[[-34 -16]
 [-75 -30]
 [-64 -18]
 [-68 -29]
 [-74 -30]
 [-73 -33]
 [-69 -22]
 [-59  -5]
 [-40 -18]
 [-61 -10]
 [-75 -32]]
:
[[-34 -16]
 [-64 -18]
 [-74 -30]
 [-69 -22]
 [-40 -18]
 [-75 -32]]

[[ 33 -30 -58]
 [-16  49  23]
 [ 56  30  66]
 [ 69   9  50]
 [ 32 -40 -28]
 [ 64  22  65]
 [-54  34 -13]
 [ 69   6  46]
 [ 65  -2  26]
 [ 23  46  49]]
:
[[ 33 -30 -58]
 [ 56  30  66]
 [ 32 -40 -28]
 [-54  34 -13]
 [ 65  -2  26]]

[[-67  62 -63  52  54 -62 -65  41  65  54 -63]
 [ 57 -61  55 -53 -52  55  59 -38 -64 -53  58]
 [-44  16 -57  13  11 -55 -27  11  12  11 -48]]
:
[[-67  62 -63  52  54 -62 -65  41  65  54 -63]
 [-44  16 -57  13  11 -55 -27  11  12  11 -48]]

[[  7  24  74  21  14  21]
 [  8  29  76   3  13   5]
 [-41  15 -17  47   6  38]
 [ -3  19  57  36  14  34]
 [  4  23  70  26  14  26]]
:
[[  7  24  74  21  14  21]
 [-41  15 -17  47   6  38]
 [  4  23  70  26  14  26]]

[[-29  45  11  -6 -22 -15 -13  58   3  42 -15  25]
 [ -1  92  11 -32 -21 -33  -1  39   7  35  -8  20]
 [ -1  35 -29  14  15 -33 -13  48   6  42  -8  20]
 [-31  80  36 -47  14 -33 -13  51   3  -1 -19  20]]
:
[[-29  45  11  -6 -22 -15 -13  58   3  42 -15  25]
 [ -1  35 -29  14  15 -33 -13  48   6  42  -8  20]]

[[55 70]
 [70 50]
 [49 25]
 [42 44]
 [39 30]
 [92 24]
 [32 27]
 [66 38]
 [48 72]]
:
[[55 70]
 [49 25]
 [39 30]
 [32 27]
 [48 72]]

[[ 20 -64 -20  60 -10  17  61 -49   3  25 -13  56]
 [-45  13  43 -22  27 -39 -25   9  -5 -57  34 -20]
 [-29 -67  26  50  16 -29  53 -51  -9 -42  15  53]]
:
[[ 20 -64 -20  60 -10  17  61 -49   3  25 -13  56]
 [-29 -67  26  50  16 -29  53 -51  -9 -42  15  53]]

[[ -2 -58  55  46 -22 -17]
 [  3 -46  55  46 -22  -7]
 [ 27 -24  55  46 -22  -7]
 [  3  20  55  46 -22  -7]
 [  3  30  55  39 -22  -7]
 [  3  10  55  46 -22  -7]
 [ -7 -67  -4  46  22 -16]
 [ 12 -16  55  46 -22  -7]]
:
[[ -2 -58  55  46 -22 -17]
 [ 27 -24  55  46 -22  -7]
 [  3  30  55  39 -22  -7]
 [ -7 -67  -4  46  22 -16]]
